In the rows, 128 means zero.
Z: rows in 4 groups, each row roughly a mix of its group's directions:
Z (112 x 11):
[[140 121 155 173 103 113 127 132 148 108  98]
 [170 138 117 132 139 110 112 121 164 107  95]
 [128  87 111 144 117 134 162 107 165 138 132]
 [147  82 146 112 134  98 163 140 138 123 134]
 [ 96 141 113 146 152 179 117 118 132 148 131]
 [ 95 115 145 109 107 133  96 124 130 108  86]
 [122 117 128 113 116  75 138 139  91 116 104]
 [142 121 134 132 115 158 180 129 121 119 164]
 [114 121 125 112 189 102 111 128 130 139 114]
 [143 109 116 152 116 142 125  91 170 102 120]
 [155 121 153 118 133 139 112 113 153  75 128]
 [131 102 162 122 124  87 112 133  92 128 108]
 [110 135 121 134 112 176 135 162 111 152 150]
 [153 111 135 127 134 121 183 114 105 101 133]
 [122 142 152 134 120  72  99 113 112 135 120]
 [112 139  95 106 140 178 135 130 115 154 136]
 [131  84 152 113 106 138 144 134  94 104 141]
 [110 137 119 114 112  86 129 141  81 127 105]
 [ 86 128 149 133 105 148 141 160 107 155 133]
 [109 147 152 145 129  92 126  95 100 155 135]
 [131 151 128 173 131 133 177 113 133 118 141]
 [142 111 125 117  97  78 138 122 119 100 107]
 [118 124 152 160 169  88 136 119 147 127 129]
 [139  82 143 127 130  98 128 132 105 131  87]
 [145 108 163 143 118  79 121 132 133 102 115]
 [157 114 132 135 142 147 106 122 177  98 132]
 [128 120 138 142 117 179 110 144 165 111 144]
 [140  94 158 129 129  98 114 170 124 108 120]
 [116 129 131 166  81 151 118 154 133 144 138]
 [131 140  98 116 159 130 104 149 174 113 119]
 [124 113 143 122 126  67 126 106 100 135 124]
 [150 124 154 110 137 170 129 127 163 111 155]
 [105 148 109 134 165 151 126 155 153 146 153]
 [125 165 112 170 142 131 151 120 160 143 117]
 [153 126 116 145 132 150 171 141 133 149 166]
 [123 149 147 150 127  76  94 125 138 126 111]
 [106 127 122 104 138 105  83 122 126  99  98]
 [133 136 140 121 139 186 119 118 160 116 149]
 [132 150 105 105  96 139  85 138 121 131  98]
 [ 94 153 116 145 130 132  82 135 156 140 113]
 [117 118 157  78 144 151 142 147 114 110 140]
 [149 160 119 137 136 140 175 113 136 126 162]
 [128  92 142 124 141 135 113 182 117 125 106]
 [133  96 116 105 126 177 153 135 102 131 126]
 [117 125 168 152 122  84 109 132 105 140 114]
 [138 107 109 111 116 174 123 148 121 123  88]
 [140 110 117  90  94 158 125 138  92 126 123]
 [141 151 154 148 120  97 106 113 115 171 131]
 [112 144 121  99 129  93 144 119  80 140 114]
 [156 113 135 135 151 142 110 123 179 101 128]
 [108 166 110 137 107 158 109 156 134 151 145]
 [163 141 146 134 132 150 101 113 161  95 139]
 [145 104 131 102  91  95 166 137 133 130 135]
 [110 161 132 104 127 121 127 160  86 155 134]
 [135  97 161 130 138  86 117 126 108 120  97]
 [156 124 114  99 135  97 116 119 159  89 126]
 [129 127 122 101 140 102  69 138 118 144 133]
 [168 136 100 111 147 124 115  99 144  94 126]
 [139 155  98 137 138 102 157 132 112 156  96]
 [136 129 125 179 138 119 167 125 141 145 101]
 [111 154 117 150 131 131  86 141 152 166 129]
 [ 99 144 116 140 100 139 149 147  91 161 134]
 [155 120 128 110 110 100 100 150 150  90 117]
 [152 109 153 133 161  92 137 158 124 149 141]
 [127 154 113  97 127  91 136 118  90 130 102]
 [120 117 136 165 127 171 137 154 157 145 141]
 [148 117 124 125  97  73 135 124 118 107 108]
 [115 127 126 163 110 173 137 155 140 148 146]
 [ 99 138 133 149  84 137 132 156 107 156 128]
 [150 115 113  77 140 120  99 144 129 154 131]
 [109 100 141 133 120 112 100 134 126 131  73]
 [153 113 132 114  96  76 143 130 124 107 118]
 [151 106 144 116 158 119 108 108 163  95 130]
 [154 140 101 129 129  77 132 101 107 133 113]
 [139 136 145 116 137 182 123 125 161 120 155]
 [125 135  98 111 144 152  96 136 135 134  80]
 [ 86 122 158 123 121 111 145 148  98 158 120]
 [134 143 120 164 145 166 108 116 158 149 143]
 [148 117 113 116 160  82 113 126 123 136  94]
 [ 98 136 119  99 118 158  96 138 135  99 153]
 [122 162 102 131 101 160  99 153 142 137 118]
 [120 171 117 147 127 147 131 123 170 156 117]
 [152 101 134 117 131 121 180 117 108 101 121]
 [102 155  92 131 147 142  97 141 158 119 141]
 [127 147  88 100 115 171 111 125 123 139 109]
 [104 112 146 159 133 110 155 142 115 172 130]
 [121 152  99 138 114 110 153 131  88 161 118]
 [159  98 146 103 128 107 154 116  92 113 129]
 [142 138 110 176 156 106 160 124 138 138 118]
 [127  75 133 122 139 123 150 110 145  94 113]
 [136 101 120 141 123 160 147 106 176 130 143]
 [118 141 141 131 157  72 102 111 131 135 116]
 [141 129 125 157 140 166 110 103 170 119 135]
 [115 163 112 155 138 167 103 121 134 155 137]
 [153 106 140 125 168 127 117 113 170 104 128]
 [128 110 136  93 107  88 148 137 103 104 114]
 [147 131 148 165 113 135 165 125 131 169 125]
 [121 131 134 110 147  77 146 119  99 145 103]
 [152 105 134 128 134 120 181 118 104 100 134]
 [151 122 154  97 118 112 136 109  89 112 155]
 [143 108 127 145  99 174 164 134 135 112 129]
 [110 173 110 125 128 155 114 127 151 119 165]
 [149 106 132 122 138 113 165  81 135 103 134]
 [124 129 102 112 111 188 138 134 111 144 125]
 [132 109 138  98 112  83 147 140 104 106 113]
 [136 140 107 142 159  93 104 130 144 155  98]
 [147 103 166 109 166 131 126 136 137  95 135]
 [141 127 125 136  99 165  94 132 156  98 145]
 [122 145 101 143 118 105 156 127  90 165 123]
 [130 101 133  77 123 118  87 137 114 129 115]
 [154 134 114  92 144 104 112  95 124  94 122]
 [143 139 125  87 128  95 108 105 117  97 109]]

the two rows of each list that fit no group, in list order (the others fit one group, some only roughly):
- z_678: [153  82 131  93 133 117 147 132 103 111 120]
- z_668: [131 123 141 106 151  71 107 135 126 116 151]
- z_855: [162 125 128 148 103 120 175 129 123 132 159]
- z_700: [ 97 116 150 153  99 157 130 157 131 148 147]
- z_254: [102 145 125 133 105 174 108 144 153 145 147]
- z_301: [148 156  96 116 104  96 120 110 102 119 109]
- z_370: [141 145 107 103  95 127  93 111 109  95 129]
- z_742: [126 119 125 137 144  73 139 150 101 153 117]
- z_332: [122 156 118 121 164 165 120  91 115 143 135]
- z_424: [141 125 145 123 142 173 115 110 161  94 138]
- z_189: [142  91 147 112 121 101 117 128  94 121  93]
  z_855, z_332
- z_276: [127 140 106 148 107 185 131 141 148 128 112]
- z_848: [143 109 152 112 127 145 129 108 153  75 130]
- z_315: [135 131 125 153 134  74 126 147 102 156 121]
- z_230: [120 147 106 173 137 153 156 138 156 134 142]
- z_925: [170 133 104 124 108 135 133 111 137  80 119]
- z_362: [142 120 136 108 135  78 136  86 129 110 135]
- z_42: [115 142 124 115 175  93 123  90 130 135 135]
- z_446: [113 144 124 140 144 183 126 129 144 158 148]
- z_493: [ 99 159 134 119 116 136  76 120 121 114 147]
- z_927: [125 129 128 138 144 195 131 130 144 135 146]
  z_925, z_927
- z_2: [140 152 116 164 138 141 174 126 145 137 153]
- z_307: [155 146  92 135 130 175 128 136 155 116 133]
- z_131: [142 105 150 136 133 151 105 125 175 102 141]
- z_305: [129 142 130 118 114  92 157 146  88 160 129]
- z_299: [148  97 150 124 120  91 119 116 118 103  92]
- z_245: [123 153 132 167 120 153 170 119 147 139 146]
- z_965: [ 94 146 108 128 136 178 109 109 120 117 116]
- z_669: [122  84 151 109 107 134 143 129 104 109  96]
- z_218: [123 163 144 177 112 138 147 118 139 153 137]
- z_748: [123 132 133 112 125  92 146 162  94 163 133]
- z_728: [136 110 155 106 129  81 102 105 129 105 120]
- z_488: [110 161 145 121 108 132  80 123 127 142 156]
- z_22: [135 111 142 130 145  73 127 141 101 112 106]
- z_90: [104 151 120 119 141 189 117 116 129 121 134]
- z_367: [101 134 145 128 127  83 148 107 100 140 103]
  z_305, z_367
- z_711: [138 101 125 134 110 179 142 166 125 120 120]
- z_208: [133 131 104 123 138 117 145 152  90 170 152]
- z_824: [129 146  99 119  95 181 129 144 133 132 139]
- z_756: [144 132 156  93 111 113 100 115  99 147 153]
- z_849: [132 126 126 122 120  69 126 101  94 129 120]
- z_336: [ 97 150 119 123 135 188 118 118 131 134 136]
- z_525: [138 138 103 119 152 103 134 142  92 171 127]
- z_225: [117 165 116 137 123 178 111 121 142 149 146]
- z_373: [141 127 116 145 103 166 167 117 153 110 145]
- z_99: [148 128 144 106 123  78 140 157 102 144 130]
- z_441: [120 140 126 116 113 187 139 111 153 124 149]
- z_733: [128 153 113 118 118 113  75 146 141 125  97]
- z_482: [129 122 140 107 138 180 140 132 157 142 159]
- z_223: [152 111 148 131  93  96 108 148 122 105 103]
- z_91: [147  97 143 127 132  73 141 132 119 108 112]
  z_208, z_525
- z_437: [141  91 134  96 137  96 103 130  96 119 117]
- z_127: [123 160 117 130 120 183 116 118 152 140 147]
- z_944: [143  93 126  92 125 126 124 144 113  83 113]
- z_680: [145 120 136 120 118 171 132 108 172 106 146]
- z_984: [111 156 124 142 147 126 113 154  97 172 136]
- z_438: [119 152 116 133 115  86 126 147  86 151 116]
- z_903: [117 129 148 140 126  92 111 111 115 130  74]
- z_918: [127 166 151 114 111 119  87 111 120 146 154]
- z_553: [150  95 162 150 102 113 150 124 124 100 119]
- z_465: [107 130 112  98  83 112 158 134 103 136 120]
- z_762: [118 157 108 138  96 180 139 127 140 120 131]
- z_868: [151 155  87 136 120 173 126 135 145 119 129]
  z_944, z_762
- z_685: [144 102 158 139 124  89 115 122 118 112  89]
- z_439: [168 138  97 126 160 141 134 114 161 109 121]
- z_260: [137 107 145 118 123 106 177 127  96 104 120]
- z_652: [119 135 114 142 134  93 130 155  97 173 126]
- z_541: [147 136 117  92 159  93 131 102 117 112 107]
- z_278: [128 125 134 161 137 133 105  98 181 119 122]
- z_761: [102 142 144 116  98 155  90 134 125 126 162]
- z_139: [125 142 120 163 133 131  96 148 138 172 150]
- z_150: [119 158 113  94 126 142  90 131 137 132 166]
- z_149: [124 147 134 130 152  76 119  87 139 128 126]
  z_260, z_278
- z_862: [124 122 149 127 124  86 112 112 114 121  78]
- z_938: [ 98 148 137 130 101 168  97 133 152 142 137]
- z_215: [134 135 119 121  97  74 135 142  98 134 114]
- z_788: [120 153 144 142 106 155 129 127 117 123 183]
- z_145: [142 120 109 135 115 173 167 129 153 110 141]
- z_530: [140 110 139  96 108 108  94 155  96 125 114]
- z_84: [138 123 117  95 117 120  85 140 110 125  87]
- z_19: [135 135 117 140 106 144 102  88 154  92 115]
- z_267: [146 112 156 165 115 151 130 124 165 103 140]
- z_403: [136 141 130 120 109 165 159 130 129 135 178]
- z_831: [114 152  98 140  86 148 158 130 117 151 127]
- z_214: [132 118 141 145 131 131 179  99 131 122 166]
  z_267, z_831
- z_272: [153 115 158 145 166 139 106 119 156 102 129]
- z_109: [140 127 134 114 101 169 133 112 169 105 145]
- z_567: [133 123 125 140 126 161 111  93 160  88 120]
- z_701: [118 135 123 138 145 178 133 128 149 163 155]
- z_519: [129 112 148 118 163  71 114 131 124 123 130]
- z_526: [137 124 131 113 103  77 152 153 107 147 128]
- z_618: [115 131 130 130 140 185 115 101 150 104 127]
- z_602: [101 162 137 164 105 161 136 124 146 127 144]
- z_981: [102 148 126 150  94 143 106 163 133 155 141]
- z_844: [145 157 142 176 124 115 154 109 126 153 134]
- z_244: [118 132 127  99 136  99  71 125 119 120 115]
- z_814: [130 148 123 160 115 101 172 119 117 143 100]
- z_417: [159 125 114 134 136 162 114 123 170  95 136]
  z_981, z_814
- z_480: [153  97 133 136 122  72 149 140 130 136 122]
- z_227: [139 137 107 122 133 101 128 144  78 161 113]
- z_737: [115 127 119 169  96 160 134 142 129 152 156]
- z_600: [138 116 141 108 131 175 134 117 160  96 144]
- z_800: [116 101 112  85 132 135  93 144 131 101 112]
- z_197: [118 134 135 167 150  80 141 129 155 139 126]
- z_231: [120 153 118 191 141 121 139 128 142 142 134]
- z_289: [113 164 127 170 118 155 143 127 154 147 140]
- z_620: [128 107 128 120 182 110 117 156 155 115 120]
- z_908: [159 107 128 158 123 118 152 130 165 156 148]
  z_227, z_197
- z_133: [ 89 152 122 103 131 171 130 137 106 144 138]
- z_141: [139  96 131 105 136  88  89 134 105 123 120]
- z_857: [153 104 154 141 100 102 121 124 126 102  91]
- z_753: [139 143 130 152  75 152 152 105 129 122 137]
- z_434: [114 129 113 119 107  81 142 139  87 141 113]
- z_772: [100 142 110 111 100 179 138 111 136 127 136]
- z_266: [134 109 153  94 123 161 146 131 154  98 148]
- z_916: [163 104 126  98 160 125 133 117 137  99 156]
- z_408: [128 174 111 110 134 142 140  95 133 139 162]
- z_826: [118 143 112 134  96 185 137 139 117 144 128]
- z_461: [152  87 134 122 122  79 154 134 133 126 123]
- z_774: [126 152 104 148 106 179 131 146 151 130 134]
  z_916, z_408
- z_598: [117 129 143 172 126 155 170 132 132 139 154]
- z_765: [143 108 108 102 129 158 158 139 129  95 158]
- z_898: [ 98 142 121 115 135 189 122 112 132 123 136]
- z_779: [114 138 121 144  68 114 115 134 100 140 129]
- z_209: [155 112 131 140 127  65 134 144 120 137 124]
- z_506: [129 113 158  93 169 121 126 121 148  99 118]
- z_809: [118 139 132 167 109 160 161 133 147 158 134]
- z_102: [ 91 106 154 149 112 140 132 163 108 140 108]
- z_993: [109 133 120 116 181 111 129  94 118 153 126]
- z_458: [130 113 134  93 122 123 147 107 119  85  93]
- z_899: [152 100 145 132 138  98 132 109 146  93  98]
- z_832: [126 148  92 159 131 166 118 134 162 121 138]
- z_391: [140 108 125  92 124 110  93 140 110 120  88]
- z_247: [134 104 129 140 147 167 127 103 171 107 134]
  z_102, z_832
- z_697: [159 135 103 106 164  99 135 100 128 112 113]
- z_532: [131 163 114 164 132 147 159 122 156 152 138]
- z_985: [152 104 115  95 154  92 114 131 119 135  99]
- z_87: [127 145 133 137 147 181  99 114 152 113 137]
- z_418: [142 112 143 115 136  76 133 150  97 116 114]
- z_499: [140  92 159 110 152 153 136 126 153  99 138]
- z_410: [ 92 142 134 134 104 144  84 135 149 141 103]
- z_870: [123 170 107 148 107 137 136 102 164 126 147]
- z_360: [161 104 143 128 130 104 168 115  97 112 132]
- z_651: [143 117 144 142 147 164 109 110 165  97 134]
- z_712: [ 91 132 116 149 132 150 131 158 120 163 157]
- z_193: [ 94 158 116 140 142 171 115 107 145 127 142]
  z_712, z_193
- z_717: [123 106 120 117 122 179 148 159 106 140 142]
- z_256: [121 119 149 140 130  90 115 115 117 122  75]
- z_730: [146 128 115 168 158  86 129 132 137 147 109]
- z_241: [154  85 154 115 126 155 159 119 110 128 135]
- z_282: [104 139 126 113 139  67 115 120 118 144 116]
- z_953: [125 122 148 130 132  86 100 114 117 133  82]
- z_151: [128 148 125 127 160  84 107 105 161 121 118]
- z_671: [140  89 134  97 132 116 144 127 100  88 125]
- z_634: [132  88 155  97 103 127 110 138 105 141 107]
- z_388: [148 103 152  92 123  98 111 125  92 134 119]
- z_851: [105 127 126 114 129 187 123 106 147 107 132]
  z_241, z_282
- z_976: [123 158 102 102  99 110 122 118  84 124 127]
- z_111: [138 116 118 150 146 132 144 144 144 184 150]
- z_411: [145 114 130 131 121 150 178 131 108 114 165]
- z_117: [ 98 161 116 119 121 181 115 120 118 135 133]
- z_366: [129 131 120 175 157  88 107 126 125 140 113]
- z_776: [131  88 156 111 143 105 119 146  93 128 107]
- z_93: [145 102 158 131 126 104  92 116 158 101 128]
- z_114: [148 113 129 139 127  64 133 138 112 128 112]
- z_92: [136 145 122 114 150 180 137 121 156 136 157]
- z_60: [141 106 146 103 138 118  70 133 126 111 124]
- z_292: [116 158 102 136 109 123 153 143  94 160 112]
  z_92, z_60
- z_36: [139 143 132 132 110  92  91 140 150 107  96]
- z_107: [158 123 152 125 109 137 170 114 112 136 164]
- z_285: [133 149  97 146 122 182 142 148 140 137 134]
- z_758: [152 137 118 160 156  89 125 128 131 160 108]
- z_428: [137 109 167 108  92 151 110 149 146 115 141]
- z_192: [133 139 123 119 128  79 135  91 101 114 105]
- z_627: [153 115 120 148 154  78 125 127 121 148 103]
- z_67: [115 138 100 121 129 173 131 148 153 129 165]
- z_635: [129 107 137 146 103 176 153 160 119 129 132]
- z_638: [142 161  76 124 110 159 138 129 115 128 130]
- z_312: [139 132 103 128 152 141 146  87 167 112 111]
- z_120: [150 124 114 132 166  87 147 114 121 119  96]
- z_948: [129 122 161 157 118  90 105 121 124 128  90]
- z_498: [144 107 133 134 132 158 108 116 162  93 158]
  z_428, z_192
